Small tables with named rows and columns. After each table, cells are looked up by row and column.

Midu.csv
,Fani,Bel,Ruz,Sogun,Ket
Fovake,1.088,-6.149,7.074,-0.497,-2.250
Zus,5.416,9.815,5.852,3.696,-0.556
Zek,1.139,4.504,8.271,-8.287,-1.605

Zek, Ket: -1.605
Fovake, Fani: 1.088
Fovake, Ruz: 7.074
Zus, Ket: -0.556
Zus, Bel: 9.815
Fovake, Sogun: -0.497
Zek, Sogun: -8.287
Fovake, Ket: -2.250
Zek, Fani: 1.139
Zek, Bel: 4.504
Fovake, Bel: -6.149
Zek, Ruz: 8.271

Nebabu.tsv
	Lati	Kota	Mam	Gogo	Lunop
Buzu	89	45	92	34	91
Vapif	37	68	59	70	51
Zupo	89	24	28	36	50

What is the Gogo of Buzu in Nebabu?
34
What is the Lati of Vapif in Nebabu?
37
What is the Gogo of Vapif in Nebabu?
70
What is the Kota of Vapif in Nebabu?
68
What is the Lunop of Buzu in Nebabu?
91
What is the Lati of Buzu in Nebabu?
89
What is the Lati of Zupo in Nebabu?
89
What is the Lunop of Vapif in Nebabu?
51
What is the Kota of Zupo in Nebabu?
24
What is the Mam of Buzu in Nebabu?
92
What is the Mam of Zupo in Nebabu?
28
What is the Kota of Buzu in Nebabu?
45
What is the Gogo of Zupo in Nebabu?
36
What is the Mam of Vapif in Nebabu?
59
What is the Lunop of Zupo in Nebabu?
50
Row with the largest Kota: Vapif

Table Kas
|  | Gebas | Bomete | Fip | Defameb | Gil | Tel | Mub | Lag | Fubere | Zivoboz |
|---|---|---|---|---|---|---|---|---|---|---|
| Zun | 150 | 147 | 171 | 132 | 118 | 70 | 154 | 136 | 140 | 118 |
| Nokizu | 88 | 150 | 112 | 105 | 106 | 119 | 177 | 73 | 101 | 95 |
| Lun | 98 | 140 | 120 | 133 | 118 | 156 | 138 | 103 | 98 | 114 |
| Mafop | 88 | 113 | 98 | 144 | 135 | 200 | 95 | 114 | 112 | 149 |
| Ledug | 130 | 119 | 147 | 135 | 148 | 128 | 144 | 122 | 91 | 128 |
| Basagal | 142 | 147 | 186 | 118 | 107 | 59 | 161 | 145 | 165 | 88 |
| Nebalot | 144 | 105 | 110 | 68 | 178 | 148 | 158 | 130 | 126 | 139 |
| Zur | 131 | 153 | 132 | 109 | 109 | 99 | 151 | 132 | 137 | 131 |
| Nem | 139 | 124 | 92 | 147 | 131 | 181 | 88 | 151 | 138 | 155 |

Tel of Mafop: 200
Zivoboz of Ledug: 128
Bomete of Mafop: 113
Fubere of Mafop: 112
Fubere of Nokizu: 101
Zivoboz of Mafop: 149
Tel of Lun: 156
Gil of Mafop: 135
Gebas of Zun: 150
Bomete of Zun: 147
Zivoboz of Zur: 131
Fip of Nebalot: 110
Fip of Mafop: 98
Fubere of Lun: 98
Mub of Lun: 138
Which row has the largest Defameb? Nem

Table Vef
|  | Bureva | Fid | Loper | Ker | Pume | Fomapun |
|---|---|---|---|---|---|---|
| Kodas | 238 | 153 | 137 | 52 | 17 | 202 |
| Bolivef | 177 | 150 | 147 | 22 | 45 | 170 |
| Dek | 210 | 205 | 115 | 140 | 41 | 174 |
| Vedid | 217 | 166 | 147 | 57 | 36 | 170 |
| Fipe | 217 | 155 | 154 | 34 | 17 | 140 |
| Zeka | 176 | 155 | 198 | 93 | 48 | 124 |

What is the Loper of Vedid in Vef?
147
What is the Loper of Bolivef in Vef?
147
What is the Fid of Dek in Vef?
205
What is the Fomapun of Kodas in Vef?
202
What is the Fid of Kodas in Vef?
153
What is the Bureva of Fipe in Vef?
217
What is the Ker of Kodas in Vef?
52
What is the Ker of Vedid in Vef?
57
What is the Bureva of Vedid in Vef?
217
What is the Bureva of Zeka in Vef?
176
What is the Fomapun of Fipe in Vef?
140
What is the Fid of Bolivef in Vef?
150
What is the Fid of Fipe in Vef?
155
What is the Pume of Fipe in Vef?
17
What is the Fomapun of Bolivef in Vef?
170
What is the Loper of Dek in Vef?
115
What is the Ker of Bolivef in Vef?
22
What is the Pume of Vedid in Vef?
36
What is the Fid of Vedid in Vef?
166
What is the Pume of Zeka in Vef?
48
Which row has the largest Fomapun? Kodas

Rep =
|  | Natogal | Biki | Fogoguz | Bon | Lofat | Tilal | Komor | Fiv | Lum | Bel |
|---|---|---|---|---|---|---|---|---|---|---|
| Nis | 85 | 129 | 64 | 59 | 87 | 126 | 99 | 126 | 27 | 27 |
| Vol | 75 | 115 | 25 | 26 | 33 | 156 | 61 | 14 | 25 | 47 |
| Buvul | 21 | 49 | 32 | 168 | 103 | 10 | 192 | 80 | 119 | 19 |
| Lukotag | 127 | 15 | 89 | 10 | 35 | 75 | 99 | 161 | 149 | 117 |
| Pavi | 81 | 37 | 98 | 73 | 135 | 44 | 77 | 79 | 88 | 117 |
| Puv | 147 | 29 | 26 | 78 | 81 | 43 | 53 | 129 | 109 | 127 |
| Ledes | 20 | 95 | 70 | 88 | 79 | 80 | 132 | 75 | 84 | 39 |
| Fef | 97 | 99 | 115 | 96 | 82 | 11 | 63 | 22 | 84 | 132 |
| Tuk | 78 | 14 | 96 | 58 | 60 | 81 | 69 | 88 | 115 | 48 |
| Miro | 85 | 26 | 115 | 100 | 84 | 45 | 40 | 33 | 90 | 87 |

Miro, Lofat -> 84
Buvul, Lofat -> 103
Nis, Tilal -> 126
Miro, Bon -> 100
Vol, Fogoguz -> 25
Lukotag, Natogal -> 127
Nis, Fiv -> 126
Lukotag, Lofat -> 35
Tuk, Biki -> 14
Lukotag, Komor -> 99
Nis, Fogoguz -> 64
Lukotag, Fogoguz -> 89
Vol, Lum -> 25
Fef, Bon -> 96
Buvul, Lum -> 119
Puv, Bel -> 127
Which row has the largest Fiv? Lukotag

